In the data rows, zero lies at 7.5, halfway between 7 and 8.
Here are some points, one per row:
[11, 6, 8, 7, 9, 1, 7, 13, 7, 8, 9, 12, 12, 10, 10, 10, 4, 6, 10, 11, 6, 6, 6, 9, 8, 8, 6, 9, 7, 9, 9, 11]
[6, 6, 13, 11, 3, 7, 9, 12, 9, 7, 10, 6, 7, 9, 8, 8, 8, 9, 11, 6, 8, 9, 8, 4, 9, 7, 8, 11, 10, 4, 5, 8]
[6, 9, 11, 3, 8, 10, 5, 8, 7, 3, 11, 6, 8, 8, 10, 7, 9, 11, 5, 1, 4, 11, 12, 7, 9, 5, 8, 5, 10, 5, 7, 7]
[10, 5, 10, 8, 8, 9, 7, 9, 4, 8, 10, 6, 3, 9, 8, 9, 10, 7, 4, 3, 11, 8, 10, 4, 10, 11, 8, 6, 11, 7, 8, 7]
[14, 8, 9, 10, 7, 2, 8, 7, 5, 8, 13, 11, 12, 7, 8, 8, 9, 5, 7, 7, 5, 6, 8, 7, 4, 8, 3, 5, 10, 11, 12, 7]
[7, 8, 5, 6, 10, 10, 10, 6, 6, 9, 8, 7, 9, 10, 10, 9, 12, 7, 7, 8, 11, 6, 7, 10, 0, 2, 10, 8, 7, 7, 7, 6]
[0, 2, 5, 4, 6, 8, 6, 7, 6, 9, 6, 12, 9, 6, 12, 10, 6, 6, 9, 9, 7, 7, 0, 8, 10, 7, 12, 7, 2, 11, 9, 6]
[6, 8, 1, 4, 4, 11, 8, 7, 10, 7, 6, 10, 10, 5, 5, 7, 9, 5, 13, 11, 9, 4, 6, 7, 9, 10, 9, 13, 10, 5, 8, 7]
[7, 4, 8, 9, 9, 8, 7, 9, 4, 9, 7, 5, 7, 6, 7, 6, 4, 3, 6, 2, 5, 3, 6, 8, 11, 14, 7, 2, 5, 5, 7, 8]
[4, 10, 8, 8, 8, 11, 6, 12, 8, 6, 8, 5, 3, 8, 9, 7, 4, 10, 9, 8, 7, 6, 12, 13, 10, 9, 7, 14, 5, 9, 2, 4]
[9, 3, 2, 10, 8, 3, 11, 5, 5, 10, 6, 11, 1, 4, 5, 12, 7, 5, 3, 7, 10, 7, 10, 7, 10, 3, 7, 8, 9, 10, 8, 9]
[13, 14, 9, 5, 10, 7, 7, 9, 9, 8, 11, 8, 3, 5, 10, 10, 7, 8, 10, 2, 7, 10, 5, 9, 8, 9, 3, 6, 7, 6, 8, 8]
[14, 1, 4, 8, 9, 6, 7, 7, 5, 0, 6, 9, 7, 5, 10, 13, 4, 11, 0, 7, 9, 9, 15, 4, 11, 8, 9, 6, 10, 11, 12, 8]
[9, 8, 6, 7, 4, 10, 3, 8, 6, 12, 6, 8, 10, 6, 9, 11, 10, 10, 7, 8, 9, 8, 5, 7, 5, 5, 9, 6, 3, 8, 8, 8]
[8, 6, 2, 9, 3, 9, 11, 6, 3, 8, 10, 7, 10, 5, 6, 10, 5, 5, 8, 14, 7, 10, 6, 8, 7, 2, 10, 12, 6, 8, 8, 8]
[14, 8, 4, 5, 11, 6, 11, 8, 7, 12, 6, 9, 7, 12, 8, 9, 5, 6, 9, 7, 9, 4, 3, 11, 9, 8, 5, 8, 6, 5, 10, 3]
[8, 5, 12, 7, 4, 6, 5, 8, 15, 7, 7, 7, 7, 11, 5, 6, 4, 10, 0, 11, 11, 9, 10, 11, 5, 6, 6, 8, 10, 9, 6, 9]
[6, 4, 9, 7, 5, 10, 10, 2, 8, 7, 6, 10, 9, 10, 4, 3, 9, 9, 2, 7, 6, 10, 7, 2, 4, 11, 7, 3, 4, 9, 8, 8]
[5, 3, 6, 8, 4, 11, 10, 8, 5, 8, 4, 4, 9, 11, 1, 3, 13, 9, 9, 3, 6, 4, 7, 8, 10, 12, 8, 5, 6, 5, 8, 10]
[5, 10, 7, 7, 11, 10, 5, 10, 8, 8, 8, 6, 1, 10, 11, 8, 10, 7, 2, 5, 0, 4, 9, 5, 7, 8, 12, 5, 7, 8, 4, 9]
[4, 4, 5, 6, 3, 8, 8, 4, 11, 11, 6, 11, 6, 5, 10, 6, 8, 9, 10, 15, 9, 4, 6, 9, 7, 5, 11, 4, 3, 12, 6, 7]
[10, 12, 7, 7, 10, 4, 6, 14, 3, 10, 15, 6, 9, 7, 7, 9, 6, 8, 11, 7, 13, 6, 8, 4, 7, 4, 5, 15, 10, 6, 9, 8]
[10, 11, 6, 8, 7, 7, 4, 5, 6, 7, 9, 10, 8, 6, 8, 4, 10, 9, 7, 4, 9, 11, 6, 5, 4, 3, 6, 6, 6, 7, 13, 6]
[7, 9, 6, 6, 11, 9, 8, 7, 7, 10, 8, 8, 10, 7, 8, 12, 8, 6, 9, 8, 7, 12, 10, 7, 6, 7, 7, 7, 6, 5, 11, 3]
[3, 7, 9, 5, 8, 10, 6, 11, 15, 4, 7, 5, 7, 11, 5, 6, 5, 10, 6, 10, 5, 11, 10, 9, 13, 12, 5, 3, 11, 10, 2, 9]
[12, 9, 3, 7, 7, 9, 5, 4, 7, 5, 9, 9, 7, 6, 6, 8, 9, 9, 3, 5, 8, 9, 9, 7, 2, 8, 4, 7, 4, 10, 11, 6]
[11, 9, 10, 9, 8, 3, 6, 8, 6, 5, 15, 8, 8, 7, 10, 10, 6, 0, 5, 4, 4, 8, 10, 6, 6, 9, 6, 9, 6, 11, 9, 5]
[7, 8, 11, 7, 5, 8, 6, 3, 8, 6, 9, 7, 7, 7, 6, 6, 10, 6, 7, 8, 10, 8, 12, 7, 7, 9, 12, 9, 11, 9, 1, 9]
[12, 3, 7, 7, 9, 6, 8, 6, 7, 9, 6, 11, 11, 9, 6, 2, 9, 3, 4, 12, 10, 10, 10, 9, 7, 8, 2, 9, 7, 6, 5, 9]
[10, 4, 7, 12, 10, 5, 14, 6, 12, 9, 3, 8, 6, 11, 5, 6, 6, 7, 10, 12, 8, 10, 7, 11, 11, 5, 6, 10, 9, 12, 6, 12]
[6, 4, 7, 4, 7, 11, 7, 9, 12, 7, 3, 8, 11, 7, 10, 6, 8, 8, 3, 5, 7, 6, 11, 8, 8, 7, 11, 3, 11, 8, 6, 13]
[5, 4, 4, 6, 9, 4, 7, 12, 7, 3, 8, 10, 8, 11, 9, 10, 6, 10, 6, 9, 7, 6, 8, 9, 9, 11, 8, 9, 11, 6, 8, 4]
[7, 13, 4, 8, 6, 7, 9, 7, 9, 9, 15, 8, 5, 8, 9, 8, 8, 6, 11, 4, 6, 6, 2, 7, 11, 10, 10, 11, 6, 8, 3, 8]
[0, 10, 11, 4, 7, 7, 2, 14, 11, 10, 11, 9, 3, 10, 6, 11, 10, 9, 11, 12, 11, 7, 4, 8, 7, 13, 11, 8, 7, 6, 5, 6]
[9, 9, 11, 7, 12, 5, 4, 8, 7, 3, 11, 9, 6, 10, 8, 6, 7, 9, 4, 5, 6, 11, 8, 4, 3, 7, 8, 5, 6, 8, 10, 11]
[11, 7, 8, 8, 7, 5, 7, 9, 6, 8, 12, 12, 12, 9, 8, 9, 8, 7, 5, 10, 5, 12, 8, 7, 9, 9, 6, 5, 8, 5, 8, 7]
[7, 2, 4, 5, 7, 11, 7, 7, 9, 10, 5, 7, 12, 12, 11, 6, 6, 5, 8, 13, 10, 11, 10, 8, 9, 7, 8, 8, 10, 12, 11, 5]
[6, 5, 4, 8, 4, 7, 10, 7, 6, 3, 8, 9, 4, 3, 8, 5, 10, 5, 9, 4, 3, 8, 6, 9, 4, 8, 9, 10, 5, 3, 11, 6]
[2, 9, 5, 7, 7, 9, 8, 14, 6, 3, 6, 6, 4, 7, 9, 9, 6, 8, 10, 8, 4, 4, 7, 7, 9, 10, 8, 8, 7, 7, 9, 8]
[3, 4, 8, 5, 10, 6, 7, 8, 14, 3, 5, 9, 3, 10, 10, 11, 5, 5, 8, 10, 6, 9, 10, 7, 12, 8, 5, 8, 5, 11, 10, 7]
[10, 7, 10, 9, 12, 7, 10, 7, 9, 8, 7, 7, 6, 8, 7, 9, 11, 9, 0, 4, 7, 11, 12, 6, 8, 10, 5, 4, 6, 10, 9, 7]
[6, 2, 11, 4, 5, 6, 7, 11, 7, 6, 8, 7, 12, 8, 10, 8, 10, 9, 11, 10, 8, 11, 10, 4, 9, 4, 9, 10, 11, 8, 4, 6]
[10, 12, 3, 9, 9, 4, 9, 9, 5, 8, 7, 3, 11, 5, 9, 8, 7, 6, 12, 7, 9, 5, 5, 12, 9, 10, 3, 10, 8, 4, 10, 10]
[6, 10, 10, 9, 7, 11, 5, 5, 11, 8, 6, 6, 7, 10, 7, 9, 9, 7, 9, 7, 5, 10, 10, 9, 10, 10, 8, 6, 9, 7, 8, 13]
[8, 7, 7, 4, 5, 6, 9, 4, 7, 7, 10, 10, 12, 3, 5, 5, 15, 9, 5, 6, 9, 5, 3, 7, 6, 9, 2, 2, 6, 5, 9, 6]
[10, 8, 7, 11, 6, 5, 10, 0, 6, 8, 7, 6, 4, 6, 1, 5, 8, 7, 7, 8, 10, 9, 6, 6, 7, 7, 13, 10, 5, 9, 0, 10]
[10, 10, 8, 11, 6, 4, 9, 7, 7, 8, 10, 7, 7, 4, 8, 4, 4, 6, 8, 11, 9, 9, 5, 5, 5, 14, 9, 15, 10, 4, 6, 11]
[7, 7, 10, 10, 6, 5, 8, 6, 5, 6, 6, 4, 9, 9, 3, 8, 6, 10, 5, 9, 13, 6, 9, 6, 4, 4, 10, 1, 11, 2, 8, 10]
[0, 3, 13, 8, 9, 11, 7, 9, 10, 3, 4, 6, 8, 9, 6, 3, 12, 11, 6, 5, 11, 2, 7, 5, 5, 4, 11, 3, 8, 7, 4, 4]
[10, 10, 7, 11, 9, 5, 11, 4, 11, 13, 5, 9, 12, 7, 4, 8, 7, 5, 9, 5, 8, 7, 7, 9, 7, 13, 7, 9, 2, 6, 9, 9]
[3, 5, 11, 8, 4, 6, 6, 6, 3, 6, 3, 8, 5, 9, 11, 10, 8, 5, 9, 8, 8, 7, 3, 7, 9, 4, 10, 9, 7, 6, 7, 8]
[7, 8, 9, 12, 7, 11, 9, 5, 5, 10, 6, 6, 13, 4, 4, 4, 11, 6, 5, 6, 8, 6, 9, 5, 0, 2, 5, 0, 12, 10, 7, 9]
[5, 10, 5, 5, 7, 11, 3, 6, 7, 8, 6, 9, 10, 6, 3, 4, 4, 8, 9, 7, 7, 12, 4, 10, 8, 15, 5, 3, 8, 5, 8, 10]
[4, 4, 9, 6, 11, 13, 4, 13, 9, 6, 5, 9, 9, 11, 9, 9, 6, 10, 9, 14, 6, 8, 9, 5, 9, 1, 2, 6, 7, 10, 9, 6]
[10, 12, 5, 6, 9, 8, 11, 7, 3, 5, 6, 4, 12, 7, 9, 4, 7, 9, 13, 8, 7, 4, 3, 5, 3, 5, 6, 11, 12, 4, 4, 9]
[9, 10, 12, 10, 6, 6, 8, 6, 6, 9, 3, 9, 0, 10, 8, 8, 9, 12, 8, 7, 8, 4, 6, 12, 6, 7, 8, 10, 8, 10, 4, 7]
[4, 7, 7, 5, 4, 10, 5, 10, 9, 6, 11, 11, 9, 6, 9, 9, 9, 8, 11, 10, 1, 10, 7, 7, 10, 9, 10, 8, 5, 8, 10, 6]
Along one direction, these points spread out more than along any other. How far along it is each point below, from 0 to 99? The average is 50, and the first point in the table lies past the average. One standard deviation of the points above along it is 16.
[4, 7, 8, 9, 7, 11, 8, 1, 8, 6, 0, 5, 7, 9, 8, 4, 5, 5, 10, 11, 11, 7, 7, 10, 6, 3, 10, 4, 2, 6, 4, 7] 36
[14, 12, 11, 9, 6, 6, 5, 5, 5, 14, 6, 8, 7, 4, 8, 8, 5, 8, 9, 9, 7, 5, 3, 9, 2, 10, 7, 10, 9, 8, 5, 9] 75
[5, 7, 6, 9, 7, 9, 11, 4, 14, 6, 8, 7, 8, 4, 10, 6, 9, 8, 9, 6, 7, 7, 5, 10, 7, 7, 8, 9, 8, 13, 8, 10] 47
[9, 7, 10, 6, 6, 9, 13, 10, 12, 4, 4, 2, 8, 7, 7, 5, 8, 11, 8, 6, 9, 7, 9, 10, 11, 4, 6, 6, 12, 6, 6, 7] 37
[3, 10, 11, 6, 14, 10, 7, 9, 4, 7, 10, 8, 7, 8, 9, 13, 6, 10, 13, 8, 6, 6, 10, 8, 3, 5, 10, 8, 5, 7, 6, 4] 45
[9, 13, 9, 12, 6, 10, 6, 0, 14, 10, 6, 5, 3, 7, 8, 4, 5, 6, 8, 9, 9, 7, 8, 9, 3, 5, 7, 3, 4, 8, 0, 5] 48
[13, 8, 9, 10, 12, 7, 5, 6, 5, 9, 9, 5, 7, 7, 7, 8, 4, 8, 1, 3, 8, 4, 9, 6, 7, 12, 8, 6, 7, 4, 11, 7] 64
[9, 9, 2, 9, 11, 9, 7, 11, 4, 8, 8, 4, 7, 8, 3, 10, 4, 8, 9, 7, 11, 3, 9, 4, 11, 9, 5, 11, 9, 7, 10, 8] 63
[11, 10, 4, 6, 9, 5, 10, 3, 7, 10, 11, 11, 5, 6, 10, 7, 5, 6, 10, 2, 9, 10, 2, 11, 8, 14, 9, 7, 7, 7, 11, 10] 77
[7, 3, 13, 7, 4, 7, 7, 7, 4, 9, 3, 5, 5, 7, 7, 10, 4, 4, 5, 10, 6, 9, 4, 8, 13, 7, 14, 8, 4, 8, 5, 7] 37
[9, 10, 10, 8, 5, 9, 6, 13, 10, 8, 9, 6, 9, 9, 13, 11, 6, 4, 9, 10, 8, 7, 11, 5, 9, 1, 6, 9, 10, 6, 8, 4] 48
[9, 12, 7, 10, 13, 7, 12, 8, 5, 11, 7, 6, 6, 8, 5, 8, 8, 6, 13, 7, 3, 8, 11, 7, 10, 6, 8, 13, 10, 7, 11, 5] 67
[7, 9, 4, 5, 10, 7, 12, 8, 9, 8, 4, 6, 8, 5, 5, 5, 9, 11, 7, 5, 2, 9, 10, 6, 9, 6, 7, 8, 6, 8, 12, 6] 51
[4, 11, 11, 9, 5, 6, 2, 10, 8, 8, 10, 7, 8, 5, 4, 5, 11, 10, 8, 7, 9, 8, 4, 12, 12, 8, 4, 12, 8, 5, 8, 8] 52
